Each path below is one point turned by a fixed rotation once a step. After each direction that follows a path, write how fast that rotation turns it, in degrees each step (0 if it stays still).
Each turn is a multiple of 5 degrees from 10 to 175, or 0.
Each row of a path follows its step; steps can be skipped.

step 3: [-30.5  18.5  -7.8  -4.7  -2.7  23.1  21.1  -5.5  11.2  18.3  -3.8  60.5
   7.6 -35.1   5.9 -24.1 -11.8  -6.4 -28.8   3.9   4.8  -1.4  -9.4  13.0
  18.6  25.3  11.5  19.5 -22.3 -32.4 -25.5  15.9 -24.8  -4.2  -6.5  17.4
   2.3  -9.8  26.4 -17.3  39.0  -0.8   6.6  -9.5 -26.3  -1.1  71.4  -5.4
   5.5  16.8 -24.2  14.6  -1.6   2.4  14.8   8.0]
step 5: [ 18.0 -14.5 -19.7  -2.5   8.0  10.2  -3.7  34.0  22.1  26.6   9.3  11.9
  -0.6 -29.8  10.0  -0.2  -7.6  13.8 -14.8 -27.0 -44.2  -6.2   7.8 -33.7
  -7.2   4.8 -20.9  21.5 -24.1 -31.1   8.7 -18.7  26.3   9.4 -27.8   0.3
  27.1  17.8 -12.2   8.9  -2.6   5.8  -3.7  26.7  -6.0  16.5  39.4 -31.3
  43.4  33.2  -7.5  18.2  -2.4  42.0  29.2   5.4]
step 6: [  6.6  -6.7  -3.1  16.6  26.7  -1.3 -16.7   5.9  -1.8  23.1  -2.8   8.0
  21.7  -6.2 -26.6 -17.8 -43.1 -10.9 -27.0  -0.6  27.9  24.5  33.3 -12.1
  29.5  28.6 -14.8   6.2 -43.1  -5.5  30.0 -37.9  10.4  -3.3  25.4   4.8
 -25.5 -17.8  29.4 -26.7   6.1 -11.0 -30.3  19.6   2.8  -2.5  -6.3 -31.0
  16.9 -42.4   0.5  18.5 -13.4  27.7   8.1 -22.4]
step 7: [ 23.9   5.6 -41.4  15.9  40.4 -13.6 -45.6  -3.5  16.8 -10.3  -8.0   2.7
 -28.1  30.1  52.2   9.2 -47.0  29.1 -10.0 -10.4   4.5  -0.5  19.0 -30.1
  12.6  16.5  18.2  -4.8  11.3   5.8  -7.4  18.6   8.3   4.5  -7.9 -12.6
   3.8   4.3   0.8   5.8 -17.4  28.0 -27.9   4.5   0.0   7.9 -17.3 -17.9
  42.6   0.2 -33.8 -16.9 -23.1  23.2   3.3  11.7]
step 11: [  7.2  -0.1 -21.0  23.7 -20.4  12.0  32.8  23.7   3.6  20.8  -8.8  41.7
   9.4 -33.7  20.3  23.7   5.4  -5.4 -46.0 -13.1  -7.2  10.1 -21.4  23.1
  -6.7  -2.7  15.1 -15.0  10.1  -1.5  31.4 -59.9  -3.2 -10.8  28.8  11.5
  -3.5  -4.4  27.5 -20.9  23.1  18.6  11.7   8.5  -0.8  13.5  -7.1  21.4
 -10.7  32.3 -18.0  -2.5  25.1  39.6  19.9  -5.0]
step 15: [-16.2  34.2 -29.4  -8.1  -5.2  11.1  -0.6   6.4  40.7 -14.0   5.3   7.9
  23.3   2.7  19.4 -11.7 -33.8  -2.3  62.5 -41.4  33.6  -6.8 -20.0 -20.2
  -1.5  28.2  -3.9  -4.6  21.2 -20.9 -11.4  15.3   6.1  -2.3   2.0  -0.3
 -30.3 -14.5 -14.6   6.0  12.7  45.7  -5.8 -28.0 -22.8  26.8  20.9  -6.1
  28.8 -25.3 -12.6  -7.9  11.1  -5.9  -3.3  19.0]
step 16: [ -1.7  -0.2 -12.2 -21.6 -25.6  14.4  26.0   0.6   2.1  12.9  20.0  -1.3
   4.9  -3.4 -10.3 -14.4 -18.0  -6.0   0.9  -1.4  -7.6 -69.6  19.0  11.4
 -14.0 -33.9 -23.2  -9.9 -10.5 -38.4 -14.1 -17.4  18.5   3.1 -18.7  12.1
   6.6  -1.2  11.5 -25.3  41.3  21.5 -27.2 -25.3  41.1  14.3  -0.3  19.3
  49.2 -10.9  -6.5 -28.8   6.1  22.9   7.7  -8.8]
step 27: [  2.7  -4.5 -54.7  -0.4   0.4  20.1 -12.4  -9.1   8.4  -4.7  -6.3 -14.3
  -4.2  -7.3  -9.8   5.8 -43.9  16.2  -2.0  -3.1  10.8  19.7  19.4   0.8
   4.1   4.6   9.6  -9.8  24.2 -14.4  38.0  15.7  37.7 -23.4  -2.0  23.5
 -34.8 -25.2  -8.3  -9.1  14.1  22.6 -15.5  15.5  20.2  -0.4 -18.7  33.5
  22.4  30.3  -1.5   0.5  42.6  41.7 -13.7 -42.5]
Directions:
[  0.8  -0.8  -6.1   3.6   1.7   9.4   4.8  -0.6   2.4  -0.3  -3.3   4.0
   4.8  11.9  -6.7   3.3  -8.7  -8.2  -2.6   5.9   0.2  -1.1  -7.0   2.4
   4.6  -1.5  -3.4   0.5  -3.4   3.6  -2.8   0.7  -4.7   5.2  -0.9  10.0
   1.1   3.2   0.6  11.6  -5.1   4.3  -6.3  -5.3   5.9   0.7 -12.4  -4.7
  -1.2  11.5   8.5   2.3  -4.2  -0.7   5.7   3.0]	145
[  5.7   5.0   6.2   0.5  13.5  -7.6   4.4  -3.0   6.2   3.7  -1.0  -0.2
  -1.6  -3.2  -2.4 -10.2  -9.2  -0.2   3.7  -4.8   0.5   4.3   5.8   6.0
  -1.9   5.2   2.4  -4.6   0.7   6.3   6.6   6.1   2.2   2.7  -1.2  -6.5
   2.0  -5.9  -4.7   3.0  -7.3  -4.7 -16.3  -6.9  -2.3  -1.7  -2.6   6.7
  -0.2   7.8  -2.1  -3.3   5.6  -1.8  -3.2  -1.6]	55
[ -1.3  13.3   6.0  -3.6  -1.4   2.9  -4.2   0.4   5.3   0.9   9.5   2.4
  -3.2  -3.3  -4.4   4.6   6.3   3.7  -6.5   4.1  -6.9   4.2  -4.1   8.1
  13.3   2.8  -5.8  -2.9  -8.6   6.2   6.6  -4.9  -2.7  -7.7  -0.5   3.2
   5.1  -1.2   1.4  -4.0   9.3  -2.0  -1.0  -6.5 -11.5   0.6  -3.7   1.6
   5.7   1.4   4.8   4.3   0.7   0.2   2.4  -4.9]	130
[-1.8 -3.6  9.4  2.5  0.3 -7.9  2.1  2.6  1.5 -5.7 -0.4  2.2 -0.8 -4.5
 -6.1  9.6 10.4 -0.6  2.7  5.8  2.0 -6.0 -2.5 -6.3  0.8 11.1 16.4 -7.0
  6.5  6.5 -2.6 -9.0 -8.9  4.7 -0.6  1.5 -3.9 -2.6  5.0 -1.2 -2.0 -0.8
  1.5 -3.7  3.5 -1.2  3.4  3.1 -2.4 12.2 -0.9  0.0 -0.5 -0.8  5.6 -2.2]	35
[ 10.7   0.3   1.2  -3.8  -0.4  -8.2   3.4  -5.0  -0.1  -3.7  -2.8  -1.2
   6.6  -1.0  -5.9   0.4   4.7  -1.5   3.3  -9.5   5.9  -5.7  -3.5  13.1
   2.1  -5.8  -9.2   3.3   6.0  -5.1  -0.4  -0.9  -0.4  -4.1  -4.7  -0.4
  -6.5   3.2  -2.0 -11.0  -3.7   6.7   4.7 -12.7  -0.1  -4.1   5.0  -1.8
   2.6   3.0   3.5  -2.8  -5.3  -8.5   7.4   4.8]	20
[ -8.3   3.5   0.9   8.6   0.1  -0.6  -2.3  -1.1   7.8   5.9  -1.7  -3.7
  -4.2   5.1   2.2   3.6   6.8  -3.6   4.0  -5.0  -0.8  -2.1  -1.3 -10.8
   3.3   1.3  -5.5  -6.3  10.5   2.4   3.9   3.5  -0.6   8.1  -8.4 -10.6
   3.2  15.5  -2.3   1.5   2.5   4.4  -3.9   1.7  -8.8  -3.9  -1.3  -1.2
   5.0  -3.6   7.5  -6.2  -1.0  -0.8   2.1   7.3]	135
[ -7.0   4.0   1.1   3.8  -5.1  -6.5  -6.7   4.5   3.8 -11.9  -2.4   0.9
  -3.5  -3.2  -1.7  -7.6  -4.8   2.6   3.8  -2.7  -1.8   0.5  -7.9   0.5
   2.2   2.3  -3.0  -8.4  -5.5  -4.8  -2.5   3.9   7.6  -0.9   2.3  -0.3
  -1.9  11.3  -5.7   4.6  -2.9   6.4   2.7   2.1   3.3  -2.3   7.9  -3.8
   1.8  11.6  -3.1  15.7   1.0  -3.4  -7.1  -4.9]	145
